Rotation paths and how fast each direction turns (deg/step):
Each turn is a multiple of 5 degrees from 10 to 175, or 0.
Each row of a path follows its step; steps can be skipped.
Path 1:
step 0: [ 21  19  -4  -8 -15   8   2  -1   2   6   8 -10   7 -15  -8 -12  20   3
 -14  -3  10   8   0 -10  -5 -18   8  -7   5  -3 -11   7 -13 -16  11  -4
  13  -9  -3  -2  -8  26  -6  -2 -16  17 -19  -6 -10 -10  -8  -2   5  -7
 -13   6]
step 3: [  4   6 -17  -5 -27 -18   2  12   1   0   3   6  14  16  -6  -2   0  -5
  -1  -7  -1 -13   3  -5   7  -2  12  -5  10   1  19   0 -14   0  -4  -5
   3 -17   2 -10 -17  -8   8 -11  22   3   0  18 -13  -5  12  -3  23  15
 -14  -7]
step 4: [ -5  11   6   4   4 -16  16  -4   7   4  -4  13  24  -3  -9  -5  -6  -1
  -1  -9  -1   3 -10   4 -15  17 -13 -15 -20  -3 -14   7  -4  15  -2  -7
  -7   0 -16  -7  21   8  32   3  -3  -4  -4  17  -1   5  -5  20 -11   2
  -1  13]
step 7: [-13  16  -1  -7  20  -1   1 -14  -8   3 -32  12  -2   8  17   5   9 -11
   1  14   3 -16 -19  13   4 -16 -15   8   5 -11  -2   7  -5   0   2  10
   6 -15   4 -16   5   1   8  14   9  -7  19  -6   2  -7   6  12  -9  -2
  -7  -4]
step 9: [  1 -12   4   6  11  -2  -6  10 -15  -5   8 -27   2  -2   0   4   0   8
   8 -10 -17 -11   5 -18   7  -2  -2  -3 -12 -12 -17  21  15   0 -21  -3
   8 -12  -4   9  -3  -2  18  -5  16   4   7  27 -15  -3   4   3  -3   5
  15   8]
step 10: [-20   6 -29  20   5  -6  -9  12   1  10  -7   4  -2 -13  -2  11  22   7
 -19  -3   2  10 -16  13  10  17  -8  -6  -8  -4  -6   4   5 -15  -4  -5
  11  -6   3  14   8   2  -7   7  -4 -19  -6  -5   1  -3 -24   4 -10  10
   0  -5]
step 12: [ 16   9   2   4  16   6 -12  -5  -6   4   3  -5   1  -8   8  13   0   6
  12  23   9   3   2 -15  -7  -8  -9   2  31 -14  -2  -3  17  10 -17  -8
  20   4   2  -6 -14  18 -16   0  18  -7  -1  -7   0  15   6   5  -2 -14
   1   0]
step 13: [  0  -9 -11   4  21   4  14  21  -2   8  -1   6 -11  11  -1  22  -5  -1
   8 -10  21   4 -10   0  -2 -11  -5   4  11  11 -15  18  -8   6  -1  16
   2  -9  17  -5 -12  -9   9   3 -16  -2 -11   0   9  -7 -10 -22  13   2
 -19   2]
[ 0  0 -1  3 -3 -1 -5  0  2 -2  2 -3 -5  3  5 -6  0 -3  0 -2 -1 -1 -1 -3
 -1  1 -2 -5 -4  1 -2  6  1  3 -4 -2  2 -1  3 -9 -7  4 -4 -3 -3 -5  2 -1
  0 -2 -1  3  4  1 -2  1] | 115
[ 1 -2  1 -2  0  1  5  2  1 -4 -7 -2 -5 -4  6 -1  2  4  5  4  0 -6 -2 -3
  3 -4 -3  0  0 -1  2  3 -2  3  4  4  1 -1 -2  3  1 -1  0 -5 -6  1  0  0
 -1  5  3 -1  4  4 -2 -4] | 60
[ 4  2  0  0  4  1  3  5 -4 -1  2 -8  1  0  2 -4  1 -1  1  2 -3 -1  3 -7
  0  3  6 -4  1 -1  8 -2  1  4  1  2  1  2  0  1 -5  4 -3  4  5  2 -2  2
 -1 -3  1 -5 -4  1  4 -4] | 115
[ 4  2 -3  0  2 -2  2 -4 -1 -4 -7  7 -3 -3 -3 -1 -3 -1  3 -5  2  1  6  2
  4  0  4  1  4  0  4  0  4  0 -3  0 -2 -1 -2 -9 -2  0  0  1  3 -5  1 -3
 -5  4  4 -1 -2  0  1 -2] | 80
